Each path below is one point turned by a fixed rotation once a step. After each direction that follows a path, write how fast that rotation turns it, in degrees per step (0 if it stays still).
Each turn is a multiple of 5 degrees from 10 to 175, or 0.
Each row of a path follows its step; steps can be skipped.
Rotation 1:
step 0: [  3.3   2.3  10.4  -9.5  12.4  -7.1 -38.4  -9.8   9.7 -23.5  -5.6  11.4
 -24.6  41.5   7.8   4.4  -0.8 -36.4   6.3  -1.6 -17.7   6.6  -5.7 -16.6
 -19.5  -8.4  -5.6  -2.9   3.3 -17.3  17.2  -4.5  22.1   9.6   2.1 -23.0
  -1.2  10.9   2.9 -17.9  15.4   3.4  29.4   7.7 -16.9 -17.4  -7.7  -4.9
  -0.3 -15.3 -30.1]
step 1: [-22.8 -11.7 -16.2  23.2 -20.9   6.3  24.3   0.8  10.4 -21.2 -13.4 -23.4
 -14.1  10.8 -10.0   4.0  24.4  -5.3   8.2  -9.2   4.5 -22.9   0.2  14.5
  32.4   9.3  -5.2 -10.3   8.3 -12.4  20.6  -1.8 -22.1  24.6  -1.7  11.8
  -6.7   7.9  18.1  26.0 -20.3 -29.1   4.3   5.3  12.2 -18.4  15.4  22.8
 -11.1   8.9  16.8]
step 4: [-31.6  21.5 -24.6  14.2  13.8  28.0   3.6  -4.4   7.0 -15.1   7.3  -1.7
   3.9 -14.7  -3.2  -9.2   5.7  -5.7 -11.4  -4.2  -4.2 -18.0 -45.4   0.3
  11.0  -2.0 -11.6  -6.4  -1.7  15.1 -22.9 -37.0 -43.7 -18.6   3.2 -12.3
   4.7  18.0  -5.3  -3.8 -10.9  -1.0  18.7  23.4  -5.0   8.7   5.0   6.2
   6.6  -0.9   2.0]
step 8: [ -7.2  16.4  13.4  27.0   0.1 -21.4 -20.8   8.9  31.5  -3.9  34.2  14.0
  21.4   8.7 -39.4 -25.7   0.3  21.6  20.7 -10.6 -13.4  -6.6  14.7  -2.0
 -10.7  -9.9  10.7   1.1  -7.8 -33.8 -11.9   6.3  19.8  -6.9   3.7  17.5
  -3.9  -9.7  -4.1  -6.4  12.3   8.5   5.5  16.9   5.8  -0.7 -26.4  12.0
   7.7   7.0  -4.7]
step 10: [-23.0  -6.1  13.4  12.6  23.2   7.0  -1.1  12.2  -4.4  13.5   9.6 -29.7
   0.7 -15.7  13.7   5.7  10.4  -0.1 -13.2   1.5 -30.7 -13.8  22.3  11.9
 -25.0 -15.9 -12.1   7.9  21.0   9.3  -2.2  15.8 -14.7  -1.3  36.1  24.8
  25.0  23.4   7.4  18.5   7.8 -11.9  -8.2  -1.9  -5.3   1.0  -0.5  -0.2
  30.0  17.7 -24.2]
step 11: [ 27.9 -22.9 -15.0   1.8   4.6  -2.5 -18.2 -34.1  18.5  16.4  -5.2  26.1
  -1.3  34.0   0.7  23.1   2.7  18.6   3.3 -12.8 -14.1  16.1  -3.3  -9.9
  -6.0  -0.1  12.7  10.7  -5.0 -10.9  -3.3  16.3 -10.7  13.2  13.7  17.4
  -8.9 -26.6 -21.9 -10.2  -1.7  -5.3  13.0  30.0 -18.2   7.6  -0.7  23.6
  -2.9 -27.8   1.7]
step 15: [-29.1   4.3  -9.9  28.2  -4.6  12.9  14.7  12.1  -3.3  -6.6  -1.5   0.8
 -14.3  10.8  14.8   0.7  -1.1 -21.6 -18.1 -26.4 -33.5 -17.2  -9.2  40.1
  11.7   6.2   5.7  22.7  20.3  15.3  -5.7   0.4   8.5   6.7   5.5  21.2
  17.0   7.3   7.0  36.8 -15.5 -22.6   1.1  11.3  11.4   2.3  24.4   4.9
   6.2   1.9 -12.7]
step 17: [-11.7  24.1  21.8 -13.2  23.6 -14.9   4.0  -0.9  31.3  19.9 -18.3  -4.3
 -29.2  24.5 -14.7  -6.6 -13.6  -7.0  12.6  -6.2  -4.0   7.6  -4.7  -9.1
  11.8  30.8  33.3  -6.3  -2.2 -19.7  26.0  -5.4 -14.8   7.8  13.3  -9.2
 -15.3  12.0   0.9  24.8   5.4 -15.1  14.4 -14.8   5.1   6.0   6.0  -8.6
 -31.3   4.7   1.5]
[  4.4  -3.8   2.1   2.8  -4.6   5.3  -2.8   4.5   3.1   3.4  -5.1  -0.4
   7.3   5.3   0.0  -2.0   0.1  -2.5  -1.0  -6.6   1.5  -2.0  -8.4   7.0
  -6.9  -9.8   0.1   2.7  -2.4   4.2   0.7   3.8   1.3  -0.3   3.3   1.4
   3.7  -8.8  -6.2   2.9  -3.3   2.7 -12.0   1.6   0.5  11.4   0.9  -3.1
 -10.2  -4.9  -2.1] | 85
[-6.5 -1.0  2.2 -3.2  1.1  2.1  0.1  2.5 -0.3  2.5  4.5  4.8 -2.0 -1.7
  2.3 -4.2  7.7  1.5 -1.8 -7.5  4.2 -6.2 -0.1  5.3  9.0  3.7 -8.5 -1.3
  9.2  5.0 -0.2 -0.3 -4.4  2.7  4.9 -8.8  6.7 -2.1  1.2  7.9 -2.1  6.3
  2.8 -0.6  0.5 -5.4  9.1 -5.8 -2.6 -6.1 10.0] | 130
[-3.0  5.6  2.8  3.1 -7.1 -5.0 -4.6  0.2 -1.4  0.7 12.9 -3.8  3.0  2.5
  4.0 -1.3 -8.9 -7.9 -0.8 -4.7 -1.2 -0.9  1.3 -5.0  6.1 -2.0 -4.2  8.9
 -2.9 -0.3 11.2 11.0 -0.8  2.3  0.1 -1.6 -1.1  3.9 -4.6  2.0  4.4  3.5
 -0.7 -3.8  2.0  4.4  6.6  3.8  7.8 -0.9 -3.9] | 145
[ -0.5  -0.8  -1.9   2.9   0.2   8.5  -5.6   1.7  -0.4   1.0   0.0   2.1
  -1.3   2.7   0.3   4.9   5.5   3.4  -0.1 -10.8   2.0   2.3  -4.7  -0.6
  -3.6  -3.7   3.9   0.3   4.5   6.0  -1.5  -7.2   8.8  -6.9  -1.0  -2.8
   5.0  10.9   7.1  -4.2   4.4  -3.4  -1.0  -0.1  -2.1   5.2   9.2   1.8
  14.3   0.0  -3.7] | 70
[ -4.5   6.2   1.5   2.6  -3.4  -6.7   0.7  -1.7   5.2   3.7   7.1  -0.6
   9.8  -6.5   5.0   0.7   5.3  -1.7  -6.1   4.1  -9.0   2.0  -6.2   3.6
  -4.3   1.1  -3.1   3.5  -1.8   9.6  -0.3  -6.6   7.3   2.0  -4.0  -6.2
  -2.9   1.2   5.1  -0.1   1.0  -0.6   2.4   4.4   3.7   4.3 -12.2  -5.6
   1.2  -1.1   6.4] | 70
[-6.1  2.8 -2.5 -3.1  0.1  8.0  0.0  5.7 10.0  3.4 -7.0  1.8 11.7 -6.1
 -8.0 -1.4  0.7 -2.3  0.4  2.4 -8.0  3.8 11.2  0.9  0.7  2.9 -0.8  3.5
 -2.4 -3.8 -0.4 -0.9  4.1  6.1 -2.9 -0.6 -3.0  6.1 -0.3  8.1  2.5 -1.0
 -6.9  2.1 -6.0 -3.6  9.1  4.3 -2.0 -0.8 -1.0] | 155
[  0.1   2.2   4.6  -1.3  -2.9   0.6  -6.0   2.3   2.7   4.1   7.4  -7.1
  -6.5  -0.9 -15.3   4.8  -2.9  -0.3  -3.0   9.3   4.6  -2.9  -3.6  -5.3
  -2.2  -6.2  -8.0   1.7   5.4  -0.5 -10.1  -0.6  -1.5   2.6  -4.3  -0.3
   4.4   2.8   1.2  -1.8  -6.3   2.3  -1.6   2.0  -4.5   4.9   0.2   8.5
  -1.2   1.1   7.5] | 20
